Each path below is one point turned by a fixed rotation once a step. After each direction that follows a path, write how fast that rotation turns it, in deg/step (0 if it stays still).
Each turn is a multiple of 5 degrees from 10 to 175, or 0.

[ -1.2   8.6  23.1 -31.3  12.4 -16.6  -7.7 -39.7  21.4   8.6  39.4   0.4
  14.9  16.4  21.0  19.6 -28.3 -57.0 -29.9  23.4]
[  5.4  20.2   1.2  -1.6   1.6 -10.3  -3.2 -10.7  48.0 -10.9  32.0   1.9
  -2.7 -16.7  34.5  40.6  -2.1 -40.3  31.1  45.0]
[ 24.3  -8.9  -2.0 -35.2  40.9  -4.2  12.4 -21.8  31.6   8.6  46.9 -20.9
  17.8 -21.3  -6.6  48.6 -17.6 -31.6  -4.8  -3.2]
[  0.7  -9.2  24.0  22.8  22.7  -7.2   2.6  37.0  24.3   6.1  48.7  -7.6
  26.4 -22.3  21.2  50.8   6.1  -0.1  30.9  23.3]
[ -4.8 -12.4  10.1   7.5  25.2  -7.7  10.1  11.3 -18.4  16.5  60.5  -6.8
  38.9  -7.7  16.6  41.2 -12.1 -23.1 -37.6 -12.8]
[-22.9   7.3  17.4  53.8  11.5   3.3   1.6  20.6   6.8  17.2  33.5   3.4
  -2.4  -2.9  57.1  43.4   7.2 -38.9 -17.6  19.4]
[-15.2   7.7  -4.6  13.0  24.1  12.9 -27.4 -32.4  10.5  11.8  44.5 -16.7
  -6.6 -22.1  19.8  37.4 -15.6 -49.6 -48.4 -18.5]
[-23.4   0.7  29.2  24.9  23.3  22.4 -36.7  -5.5  55.6   0.4  21.4 -22.4
 -29.2  -1.9  23.5  36.6  -7.1 -21.5   1.5  27.7]
[-21.6   0.9  26.6  -8.8  13.1   0.6 -42.4 -34.8  24.6  -6.9  64.1 -30.7
  28.9  -0.8 -22.4  37.3 -18.6 -10.0  -8.1   5.2]
[-18.6  -0.7  56.7   6.0  -8.6 -11.0   1.5   1.9  43.8   4.3  32.1 -16.5
  34.4  21.0  14.1  30.7 -11.1 -19.2  15.0  51.0]
[ 14.0  23.3   9.8  -1.3 -12.2 -28.9   4.5 -40.7   7.0   8.3  55.8  -3.9
  47.6 -15.2  12.0  30.7 -11.3 -36.9  -7.1   9.1]
[ 19.4   1.3  16.0  16.3  21.1 -18.9  23.5  -5.6  35.0  25.3  12.7  -8.8
   8.6  -7.7  42.9  42.3   1.3 -49.8  17.5  32.0]
[ 16.5  13.8 -25.5   4.1  32.9 -10.5 -17.6 -16.8  10.0  12.6  45.6 -16.9
  22.9 -39.4  17.7  55.7  -7.0 -19.5   5.8 -11.8]
[  0.6 -33.8  17.5  15.3  52.8  -0.2 -16.9  32.1  29.6  27.4  30.8 -15.0
   4.1  -1.9  32.7  44.4 -16.3 -11.2   1.7  14.2]
[-21.4  10.1   3.4  12.2  20.8   4.6 -48.1   7.1 -13.0  -0.1  71.2   0.2
  23.2  -0.7  23.4  36.5 -20.3  -6.0  -9.7  -8.3]
[-27.1  -9.3  28.5  12.5  15.8   1.9  -2.4  11.9  17.3  10.7  38.0  -0.4
 -14.1  29.7  34.9  20.8 -19.9 -43.4 -34.9  32.3]
[-19.4  32.6   2.9   5.0 -13.2  15.7 -22.6 -30.1  19.8 -14.1  59.8   2.4
  -7.3 -18.8  17.1  39.2   1.9 -43.1 -15.8   9.2]
[-10.0 -19.2  34.3  -5.3  15.6  -3.5  14.8 -14.0  68.5   7.4  26.5 -33.6
 -19.0 -10.7  -7.0  34.2  -8.4 -38.3 -13.0  29.6]
Directions:
[  4.2  -6.0  -8.5  24.1  11.0  -6.7   2.6   7.7 -14.3  14.9  -8.8  -4.3
   5.3  -9.4  12.6   7.4   4.1   6.3  -4.7 -14.4] -> 45
[ -0.4  -6.6   6.6  -6.6   7.7  -6.3  -8.4  -6.9 -24.3  -5.5   0.3 -11.1
  -8.0  -4.5  -1.4   4.6  21.5  -0.4  -1.6  20.3] -> 0
[  6.4  13.3  -5.9 -12.1   2.2  13.6  -9.1 -15.7 -18.1  -0.3   6.7   4.1
  15.9  -6.0  -9.2   7.3  -3.1  -1.9  -5.5 -17.3] -> 175

[-13.7  38.3  -6.3 -36.6   9.2 -37.6 -13.3  23.5 -16.0  30.5  -8.9  37.9
 -28.6  38.2 -20.8  -6.5 -29.6 -21.1 -11.4   0.2]
[  4.1  31.7 -25.5 -36.7 -26.6 -27.9  12.6  17.1  26.8  21.9   6.5  47.4
  -0.9  43.0 -14.3 -14.1  10.1  21.9 -27.9  15.5]
[ -1.8  -8.9  -9.4 -51.7 -24.4 -29.8  22.5  11.1  -1.2   2.1  27.8  27.2
   4.2  18.2  -4.6 -18.6  -1.7 -33.4 -54.9  34.4]
[ -5.5  29.6   6.0 -23.4   3.3 -54.3   0.0  40.1   1.6  24.7  13.0  19.6
   1.5  19.4 -10.9 -31.6 -15.7 -56.2 -21.3   1.3]
[ -6.9  20.4 -33.9 -12.1 -26.3 -55.4  20.4  11.7   9.4  34.1  12.8  41.5
  -9.5  42.7 -29.8  -6.9 -15.5   2.5  -2.5 -17.1]
[ -8.1  20.2 -18.9 -42.5 -35.3 -27.6  42.0   6.5 -13.4  -0.5  27.4  11.1
  -5.9  32.9 -14.9 -45.6  -9.5   6.1 -26.1  18.9]
[  3.3  22.2 -17.4 -10.4 -22.2 -32.0  25.7  21.7   7.7  16.9  26.6  10.9
  20.2  12.1   5.1 -57.9  -7.3 -50.6 -29.1   2.6]
[-11.6  -6.6 -23.9  -3.1 -19.5 -56.8  14.5  -6.9   2.2  32.1  19.5  23.7
  -1.9  18.7 -19.5 -24.4 -36.1 -43.7  -8.8 -24.7]
[-28.9  42.0 -31.7 -21.2 -23.1 -20.9  31.9  -8.8  -7.2  20.9   2.4  10.4
 -22.4  32.7 -21.0 -47.6 -35.3  -3.6  10.9  -4.1]
[  8.2   9.1 -35.9  -1.8 -55.5   9.5  38.8  -9.6  16.1  16.1  16.1  30.6
  17.8  26.9   1.5 -61.1  -6.7  -8.2 -19.1   8.5]
[ -7.7 -15.0 -34.4  -8.2 -19.0 -14.3  13.1 -15.0 -16.6  19.0  12.7  20.3
   7.3   5.4  -1.3 -44.1 -47.7 -57.1 -24.3  -5.8]
[-31.2  32.5 -28.9  -5.3 -10.6 -16.2  -5.5  -3.1   3.5  47.5 -24.1  20.5
 -11.0  20.3  -6.6 -48.2 -41.1 -35.6   2.4 -15.8]
[ -3.4   3.4 -40.9 -10.1 -45.8  15.3  25.9 -18.6  14.4  34.8  -9.2  45.3
  -6.7  47.3  -3.2 -26.4 -20.8   9.7 -11.2  -5.8]
[ -3.9  -1.5 -25.7 -24.3 -18.8  24.9  19.9  -8.0 -26.1   6.4  -2.3  29.6
   1.4  26.7  -0.3 -55.6 -44.4 -23.5 -45.5  27.2]
[ -8.4   6.4 -28.5   8.9   0.9  -0.6 -23.4  13.8  15.5  42.1 -23.5  37.8
  11.6  19.9  10.6 -45.8 -38.2 -47.9 -42.4  -3.7]
[-32.3  -9.4 -21.6 -10.7 -12.4 -13.8   2.4 -12.9   0.8  38.3 -35.8  39.7
 -21.7  42.7 -24.6   2.6 -36.2 -12.2 -35.4 -11.4]
[-10.0  23.6 -19.6 -25.7 -19.5  27.4  15.6  16.9 -19.1  12.4 -19.8  25.9
 -19.4  53.3  -8.6 -33.1 -15.4   7.8 -44.2  16.7]
[ 23.5   0.7 -22.9  -1.9  -5.1  12.3   7.2  22.9   5.6  20.9   1.4  39.6
  23.9  33.9  12.2 -36.4 -11.0 -26.6 -71.5   0.5]
Directions:
[ 21.8  -0.2   2.8  13.3  13.2  -1.9  -7.2   5.9 -17.0  -4.5   9.7  11.8
   6.5  -2.9  -0.2   0.0 -13.9 -17.7   2.1  -7.1] -> 100

[  6.8 -17.4  -0.8  35.8 -18.3 -65.0   5.0  -8.9  57.1  12.5  26.6 -21.1
 -23.2  -6.0   9.3 -31.1  18.0 -20.4 -14.9  24.0]
[-75.0 -60.4   9.9  18.3 -21.7 -13.0   5.0  11.6  14.6 -19.9 -29.0  -1.2
  30.8  -7.4  28.9  -2.4  24.9 -26.2 -26.5 -22.7]
[ -2.1 -31.4 -25.3  36.3 -19.9 -32.5  28.8  49.0  -4.4 -19.7 -12.9 -42.7
 -34.5  23.9 -41.0 -16.1  13.6  -6.0 -31.9  22.7]
[-25.3  26.7  -7.7   6.1 -43.1 -37.3   2.2   8.3   8.2 -12.7  -2.6  -0.9
  -3.9  -6.4  40.7  -1.2  74.6 -43.1  -8.8  -8.3]
[-21.8 -44.2  35.1  -8.0  11.4 -57.7   8.4  28.5  -2.1  -8.7 -17.4 -29.6
   0.8   3.3 -26.0   4.3  42.3  33.1 -45.1 -30.1]
[ 13.8 -53.8  -3.6 -12.3 -73.8 -16.5   7.8  23.7  10.0  -0.2   2.3 -23.9
 -19.9 -17.1  14.1  19.9  43.3 -22.7  13.7  41.4]
[-35.3  -7.9  35.8  31.5 -11.7 -77.1  -8.3   0.0  40.4  14.8 -21.4 -27.2
   2.1   1.9  27.1  -3.8  13.3  -6.0 -17.1   5.7]
[-42.0 -93.0  -8.3   7.0 -25.4  -2.3  12.2  13.3  31.2 -22.7  16.8  -4.2
 -16.8   5.9 -25.7  -4.4  22.6 -15.0  -1.2 -14.9]
[ -7.9 -10.3 -12.1  37.0 -38.2 -40.0  18.0  24.8  -1.8 -14.0 -27.1 -25.9
  -5.5 -10.1  21.9 -28.2   6.8 -24.0 -48.4  61.1]
[-38.3  -0.9  -7.2  27.6 -18.7 -23.9   4.3  40.5  20.0 -15.6 -18.2 -28.0
  -3.9  16.6   6.7   8.6  51.4 -35.9  -9.8 -61.5]
[ -5.4 -36.1  15.7 -15.9  -8.7 -57.3  23.7   7.6 -32.5 -25.1  13.5  -1.9
 -21.4   6.1 -30.9  -7.2  62.5  -1.0 -37.7  23.9]
[  7.4  -5.7   8.4   2.1 -69.9 -26.3 -10.1  30.9  26.2  -6.6 -46.6 -34.2
   7.0 -21.7  44.4  22.0  46.5   9.2 -17.9   3.9]
[-19.3 -42.7  30.6  13.7  13.9 -77.4   4.9  24.4  14.8  41.5  11.4 -35.3
 -17.1  23.6  -8.8  12.0  26.9 -24.5   3.8  -3.7]
[-38.3 -53.9  14.6  12.2 -65.8 -20.1   2.2 -20.3  33.6 -44.4   8.2   5.7
   0.4  -9.5   0.2  -1.1  24.5   2.2  12.0  43.7]
[-20.8 -37.3 -23.5  33.8   1.7 -29.2   8.0  28.8  42.0  23.7 -37.9 -29.7
 -13.9  10.2  23.8 -15.2  -0.1 -19.4 -64.2  11.2]
[-43.2 -23.6  -3.2  37.5 -31.5 -25.7  19.9  38.1 -14.9 -23.9  41.6 -24.1
  -0.1 -10.3  -4.3 -17.7  37.8 -52.6   2.5 -15.0]
[-28.2   2.5  -4.3   1.9 -19.8 -47.5   5.8  13.8  -4.2 -44.7 -57.3  -3.7
 -15.6  22.0  -6.4  -0.9  45.7  17.6 -50.1  33.3]
[ 27.8 -28.8  -1.8  -6.1 -36.4 -25.3   6.5  37.7  22.2  13.2  13.7 -34.3
  -6.7 -33.4  18.5   2.0  58.2 -11.1 -30.4 -37.7]
Directions:
[  9.6 -20.9  -2.9  -7.2  -2.4  15.7   3.0  13.6  -9.9   5.6  -6.9  -7.4
  11.0 -15.0   8.5  -1.9  -8.7   4.7 -16.7   2.8] -> 115
[  2.4 -18.8  14.9  -2.2  -3.1  -5.9  -8.3 -12.0  18.5  15.4   2.1  -3.5
   1.6  -2.6   3.6   8.2 -12.2   5.8  15.9  10.5] -> 55
[-12.8  -7.9  -9.1 -14.5  -1.1  12.6  -2.2  -2.1  -3.0   7.1 -15.5  13.3
  -3.9   9.3   8.6  15.1  10.3 -18.4   6.9   3.4] -> 175
[  9.3  -4.2   0.3  -5.1  16.6  -9.2  -2.8   2.9  10.1 -26.4  -1.4  -8.9
   6.9  -6.5  -0.2  14.1  -2.5 -19.4  -1.4   4.3] -> 0
